In the data rows, the value 128 means zero.
Here are some rows, each followed by its group. Rows of different groups can look alike.
[161 103 111 119 120 130 138 139 137 131 139 144] A
[097 143 157 160 119 135 117 141 141 135 097 146] B
[104 097 122 090 151 158 138 146 130 120 161 139] A
[155 139 119 100 112 105 091 127 076 133 149 115] B
[161 096 133 134 104 138 127 076 122 134 124 141] C
[121 102 159 160 123 137 135 076 133 136 135 146] C
[121 123 118 152 109 137 131 076 128 127 140 142] A
[149 130 134 123 118 138 126 138 139 132 122 139] A
[152 097 096 092 102 074 129 169 139 140 136 145] A
[153 124 143 149 111 122 170 124 148 073 074 117] B
[159 160 104 105 120 101 127 116 107 110 143 129] B
[099 160 092 094 174 167 077 135 141 139 074 134] B
[158 160 107 105 174 158 100 134 138 135 074 134] B
[160 154 099 092 135 120 155 128 092 131 140 147] B
[104 097 143 160 125 139 144 139 131 122 131 143] C
[161 105 131 124 110 136 117 076 124 136 130 140] C
[100 098 156 160 110 141 112 080 129 135 142 145] C
[102 157 155 137 117 135 116 131 136 138 110 147] B
[104 130 105 129 128 094 170 116 137 101 074 102] B
[098 152 136 147 124 136 126 138 135 117 128 145] B
[153 095 159 160 142 146 115 149 134 138 140 125] C
[154 113 116 106 122 116 102 164 151 137 141 145] C
[111 154 132 114 117 134 170 125 076 132 144 127] B
[107 100 112 128 135 098 116 125 113 141 140 085] C
[141 097 156 156 137 145 116 146 137 133 140 139] C
[150 099 139 143 120 138 143 140 135 131 115 142] A
[109 097 129 144 094 137 122 076 133 135 141 141] A
[106 120 159 160 116 141 143 139 155 073 145 073] B
[097 143 156 132 116 142 089 135 076 138 155 088] B
[100 101 134 144 131 137 131 122 132 130 145 113] C
[112 137 159 139 121 133 077 138 146 144 074 144] B
[161 100 095 102 093 141 119 076 136 135 158 141] A
[140 096 102 100 129 074 125 147 137 161 138 096] A
[098 112 159 160 144 134 137 156 145 103 141 073] C
[098 152 159 151 118 135 157 144 160 138 100 140] C
[144 157 092 092 174 167 077 141 136 129 074 133] B
[161 135 112 095 116 102 079 128 080 129 135 135] B
[112 123 159 157 134 138 122 139 148 138 140 146] C
[161 097 134 136 103 137 134 076 124 135 124 140] C
[144 160 091 100 123 074 133 117 091 152 142 073] B
[105 099 144 160 119 137 156 133 144 124 135 145] C
[161 099 130 128 108 137 122 076 121 137 123 140] C
[146 106 144 142 124 139 133 139 128 129 114 140] A
[122 160 109 114 119 100 130 116 086 103 143 101] B
[161 144 102 093 145 100 122 120 085 134 147 151] B
[119 108 128 125 140 122 100 141 086 134 138 105] C
[098 125 155 122 118 141 124 134 076 137 154 104] B
[161 099 094 109 117 135 127 133 142 121 142 139] A
[140 107 094 097 124 074 122 131 129 131 136 140] A
[122 098 159 160 128 138 135 076 126 139 133 144] C
[143 160 104 114 174 141 077 141 141 134 097 142] B
[133 127 159 152 130 144 138 131 167 138 115 146] C
[161 119 129 156 134 083 139 132 124 141 134 114] C
[097 145 157 132 118 143 092 134 076 138 157 088] B
[099 108 095 104 118 074 150 166 126 160 153 145] A
[101 103 133 141 127 133 141 118 138 129 143 116] C
[112 128 137 156 148 144 136 154 141 077 141 079] C
[151 148 159 138 132 148 108 120 109 138 143 107] C
[161 140 098 092 151 101 128 125 076 132 147 149] B
[108 160 103 122 120 104 128 123 126 139 150 079] B
[161 122 098 104 124 140 122 121 132 127 126 139] C
[108 124 159 155 131 142 108 140 146 137 145 145] C
[110 160 134 121 172 133 170 131 135 139 104 137] B
[107 133 110 134 099 074 144 169 130 095 164 146] A
[108 103 136 154 102 139 123 084 130 134 143 144] A
[099 114 096 098 123 139 149 137 126 130 099 137] A
Which other group has its centre nearest to the centre of group C?
A
Which group is second nearest to each row below, going by the average distance to the group's rows?
[161 110 100 128 081 129 140 129 138 142 151 142] >> C
[099 116 147 132 103 138 119 076 137 139 139 141] >> A
[123 097 159 160 113 137 124 076 140 139 135 143] >> A
[098 097 159 160 140 143 132 149 165 104 141 140] >> A
[141 139 121 104 117 107 100 129 076 133 149 104] >> A
[099 160 104 108 119 082 128 115 076 135 141 073] >> A
[099 153 144 125 119 138 102 133 076 133 152 109] >> C
[145 156 159 142 118 139 109 131 167 101 074 126] >> B
[141 139 093 090 137 105 167 126 076 132 147 144] >> B
[103 112 096 101 119 135 161 133 136 132 100 139] >> C
Group B spreads out most along one direction. Which other group's direction of most spread is closest to that one?
A
Which group is second nearest to each row below, going by the distance to the centre of the group?
[114 134 152 116 123 139 168 129 076 129 149 073] >> C
[161 137 092 092 122 085 114 130 125 124 139 144] >> B
[136 104 095 099 121 074 121 126 137 131 140 136] >> B
[144 149 113 140 138 140 095 135 152 129 096 146] >> C
[161 122 118 092 117 074 115 146 132 125 134 145] >> B
[142 128 150 160 155 146 139 169 165 073 142 073] >> B
[100 149 159 160 112 137 155 126 154 073 123 089] >> B
[161 104 157 157 129 127 142 167 149 090 128 147] >> A
[143 102 092 122 108 108 134 168 143 135 135 146] >> C
[112 156 159 155 105 137 147 128 156 073 119 116] >> B
[161 106 093 119 086 134 146 126 128 140 155 140] >> C
Which group is second nearest to each row below, going by the distance to the group's nearest row?
[111 100 132 157 119 137 162 134 142 122 132 143] >> A
[159 160 098 091 136 074 119 119 115 152 143 126] >> A
[099 153 145 123 114 138 100 131 080 135 156 116] >> C
[148 160 150 113 115 135 170 140 160 135 083 139] >> A
[120 155 159 142 128 144 121 129 135 134 149 135] >> B
[161 159 097 121 167 146 103 127 157 140 116 148] >> C
Which group is nearest to each row below, going by the distance to the centre of the group?
[161 160 108 103 174 150 122 136 124 134 074 134] >> B
[099 160 143 100 132 145 170 133 121 134 145 143] >> B
[136 111 144 155 116 113 141 169 150 105 141 138] >> C
